The rows below come in pairs that one turn or mirror swaps. Which row does each named row swap with?
The rows were stretched afterwards, more along some directions than others.
K609: [-35   4   3  11   8 -26   1   1   7  -9  -8   7 -13  12  -3 -20]
K907: [ 15  24  20   9 -20 -24   0   0  19  13  12  -6   3  16  10 -19]
K625: [-26  14 -10   8   0 -47   4  20  -1 -34 -10  -5 -21   1   0 -15]
K821: [  8  10   8  21   2  10  -3  17 -12   0  -8   9   2   5  11  -9]
K267: [ -4  23   3 -24   2 -29   5   9  -7  -1  17   3   4  18 -19 -18]
K121: [ -8  22  10  -3 -31 -43   7   9 -13 -11   1  -7 -12   1  16  -1]
K822: [ 19  10  -2  20 -12 -10   5  37   4 -25   6 -11  -7 -17  10   6]
K302: [ -4 -12  -7  18  -3 -15   7   9   3  -2  -2 -11   0  14  10 -12]
K337: [-23  10   8  -5 -16 -41  -5 -14 -13   8   4  -3  -4  23   3   3]
K782: [  6   5 -17   7 -10  -5   1  31   6 -28  -4 -10 -21 -17   5  -6]
K963: [ -9  13  -3 -22  -7 -38  -2   1   0 -15  -2  10   3  15 -16 -21]
K817: [-27   4 -18 -19   5  -1   6  -6 -11   4  -7   7  -6   7  -2 -17]
K236: [-13   0  -2   8  -7  -8   5  32 -20   7  12 -15   6  -1  17   2]
K680: [  5   5   3  28   0  14  -4  23 -10  -6  -7   0   1  -7  16  -2]
K38: [-19  -5  -7 -14  -2  -4   2   6 -24  22  11  -3  19  11   1  -4]
K750: [ -6  -3  -3  17 -11 -19  13   8  14   5   2 -12  -3  11  20 -20]
K898: [-7  9  7 15 -9  4 -7 17 17 -4 -4  1 -3 -4 -5 -8]
K576: [-13  11   6   3   7 -37   0  -1  22 -23  -9  14  -6   8 -15 -25]
K344: [-29  -3 -18 -19   5   7   4   2 -10   8  -1  -3  -5   0  -2 -10]
K125: [ 27  14  15   2 -14 -24  -3  19   3  -5   6   2  14  16  -1 -18]
K842: [ -5  15   2   8 -10   2  -5   0   3  -6  -6   4   5  -6   1   1]
K758: [-27   3  -6   6  14 -19   1  -2  18 -19 -14   9 -14   9 -14 -27]
K219: [ 15  35  32   7  -2  -3 -11  16 -18   3   5   4  -6   9  -5  -4]
K305: [ 29   3  -5   6  -9   3  -1  27   7 -12  13  -9  13  -3  -4   6]
K263: [  5  -3   3  -4 -11  10   1   8 -16  28  17 -17  25   9   6   9]
K104: [-20   5  -5 -18   7 -13   1  21  -4 -16   8  -1 -17  -6 -23   5]
K787: [-18   0  -3 -11  16  -3  -9  31 -18 -14   3  -1 -17  -3 -23  -1]
K288: [ -9   0 -15  -9   1 -13  -6  13 -11 -24   4   1   3  -1 -19  12]
K208: [  9  -6   0   3 -12 -31  10   5  12   0   6  -9   7  15   8 -13]
K280: [  3 -13 -13  13   1  -6  -4  -7 -10   2  -5  -7  21  12  10   5]
K950: [ 16  23  11  13 -26 -31   0  15  -2 -24  -3   7 -12   9   8   8]
K480: [ -9  21  -3 -20 -22 -20   1  -7 -18   2   0  -6 -16   7   5   2]
K516: [ -4   0  -8  -6  14   2  -5 -14  18   1  -5   7  12  10 -14 -17]
K440: [-18 -12 -12  -4 -11  -6   3  13 -15  21  14 -23  16   8   4   1]
K75: [ 12  35  38  -5 -11 -20   2  22   6   4  14   1  -4   6  -5 -20]
K824: [-18  14  -2   1  -6  -5   5  24  11  -9   1   0 -11 -11   5 -13]
K446: [ 10  12   4  14 -17   5   0  13  13  -1  -4   8   5  -6  13 -10]
K92: [ -3  12  13  -5   5 -22   5  30  14  -4   9  -8 -16  12 -12 -20]

K824 is swapped with K236
K344 is swapped with K680
K842 is swapped with K263
K125 is swapped with K963

The rows below come in pairs that one turn or mirror swaps. Which row does each named row swap with?
The rows were stretched afterwards, more along some directions than others.
K235: [-18  -8  -1 -12   4  -9  -1 -28 -18 -13   2  18   8   5 -15  -1  -1  12]
K374: [-10  12  -3 -15  -1  -4 -20 -23   0   7   5   9  14   9 -16   7  -4   0]
K56: [  9  -9  18  -7  -3  -7 -13   5  13  -8  12 -16  24  -6  -7  10  -3   6]
K307: [-13 -13  -3   9   7 -18   8 -34 -20 -21   2  11   6   1  -6  -1 -22   1]
K465: [-15  -1 -11 -10   8 -19   2 -12 -13 -25   4   4 -11   4  -2  -2 -11  -6]
K659: [ 13  -5  17  -5   5  -4 -14  -3  12  -7  13 -16  27  -8 -14   9  -6   8]
K528: [ -3  -7  23 -18   3   2  -1  18   3  -4   7   5  14   7   7  14   2   9]
K939: [-19 -10  -3  -7   2 -11   1 -27 -19 -17   2  17   7   6 -16   0   0  11]
K661: [-15 -13  21 -15   7  -6  -4 -34 -30 -28  29  -7  17  -5 -18  14 -16  -1]
K268: [-13 -10  -4 -16  31  11   6 -44 -39 -13  -4  18   7 -15 -21   8 -12  19]
K253: [  3  -2  23  -9   4   8 -18  -8   9  -2  -7  -3  32   3 -15   9  -1  10]
K44: [ -1  -6   1 -21  18   7  -9  -6   9   7   8  13   3  -4 -10   0   2   8]
K753: [  3   2   8 -27  23  -5  -6   1  24   1  12  12  20  -6 -13   7   0   9]
K205: [ -4  -7 -10 -17  24  -1   6 -35 -37 -31  24   0 -14  -5  -2   4 -12   4]
K478: [ 10  -7  20  -7   0  -1 -14  -5  10  -5  10 -18  27  -6 -16   9 -10   8]
K346: [  0 -10  36  -9  -4  10  -9  -6  -4  -6  -5  -2  30   6  -7  16   3  11]
K327: [-25 -20   0  11  11 -18  14 -39 -26 -26   8  23   5   1 -10   3 -25   4]
K279: [ -6  -7  -8  -9  30  12   1 -52 -40 -12  -1  15   4  -9 -25   4 -21  18]
K889: [  5  12   2 -30  14   5 -18  -7  21  13   6  14  17  -3 -11  -2   3   3]
K771: [  2   3  -2 -26  16  -2 -11   3  16   8  13  19   7 -11  -9   7   9  11]
K851: [ -6  -8  -2 -17  31  11   5 -45 -36  -8   3  18   9 -14 -22   7 -21  17]
K976: [-21 -19 -13  13  13 -22  14 -41 -31 -30   6  16  -1  -2  -8   0 -28   2]
K306: [-13  -2  12 -17   2  -8   7 -16  -8 -15   9   7   1   1 -10  -2 -14  -4]
K628: [ -1  -6  -4  -7  15 -13   2 -18   1  -2  20  21   7 -13 -10   5  -1   9]
K226: [-22 -15   6 -14   2   7   3 -32 -25  -4  10  15   1   9 -14   4 -17  10]
K312: [-17 -17  25  -6   9  -9   1 -39 -33 -31  25  -9  19  -3 -20  17 -20   2]
K714: [ 16  -4  16  -4  -1   0 -17  -7   9   0   6 -16  27  -4 -15   7  -4   8]
K948: [  5  -2 -14  -6  12 -10  -8 -27  -2  -3  21  15   2  -7  -7  -2  -7   0]
K855: [-29  -6  -5 -12   7 -24  14 -20 -11 -33  12  15  -4  -1 -16  -1 -10   0]
K955: [-18 -17  -2  -7   8   5   0 -31 -20  -1  12  14  -1  10 -17  -2 -19   8]
K405: [-11 -15  22 -10   9  -4  -4 -35 -31 -30  27 -10  17  -8 -17  15 -15  -1]
K250: [ -1 -14 -12  -2   9 -14   5 -26 -13  -9  23  18  -2 -11  -5   5  -7   2]
K7: [-22   1  11  -5   7  -5  -3 -31  -3  -6   9   5  26   7 -31   6 -26   3]
K5: [-25 -20  -2  11   7 -20  20 -24 -17 -24  -1  15   2  -2  -7   1 -23   6]
K15: [-17 -14  -2 -10   8   4   0 -33 -19   1  10  12  -2  10 -17  -5 -21   8]
K203: [-15  -9   9  -8   7 -19   9 -30 -12 -21  15   2   1   2 -19   1 -20  -6]
K895: [ 13  -6  21  -5   6  -2 -15  -6  11  -2  10 -15  31  -4 -16  13  -7  12]
K584: [ -6  -1   0 -26  19  -2  -7   4  12   7   6  26  10 -10  -7  10   2  10]
K73: [-13  -5  -3  -7   5  -9   0 -18  -9  -7  -3  13  11   5 -11  -3   3  13]
K58: [-16  -5  -6 -14   8 -16   4 -13 -17 -30  20   3 -14   2   2   1  -6  -5]
K106: [ -7  -8   0 -24  16   2   6 -34 -33 -25  25   9  -9  -8  -9   6  -9   4]
K114: [ 19  -5  18  -7   0   0 -20   0  14   2  11 -19  25  -4 -11   6  -2   7]
K355: [  5  -2 -12  -7  15 -13  -3 -14   9  -1  19  11   3  -6  -6  -6  -1   1]
K468: [ -5 -15  -8  -9  32  10   5 -48 -46 -13   0  18   3 -16 -19   7 -19  18]
K980: [  3 -10 -18 -14  30  -1   9 -32 -40 -26  23   3 -12 -12  -3   2  -9   6]
K414: [-30 -10  22  -4   4  -6   5 -36 -19 -20   9   6  21   2 -31   8 -30   2]
K709: [  0  -9  -5 -18  25   2   8 -34 -40 -27  24   6  -9 -12  -7   3 -12   6]
K111: [ -9 -14  17 -13  11  -2  -5 -32 -31 -22  23 -12  16 -10 -19  12 -13   1]
K960: [-16 -17  20 -11   9  -3   0 -36 -32 -28  27  -5  17  -4 -18  13 -19  -1]
K807: [-11 -16  23  -9   9  -5  -4 -33 -29 -26  21 -12  22  -8 -18  12 -15   0]

K15 is swapped with K235
K307 is swapped with K851
K346 is swapped with K7
K659 is swapped with K405
K279 is swapped with K327

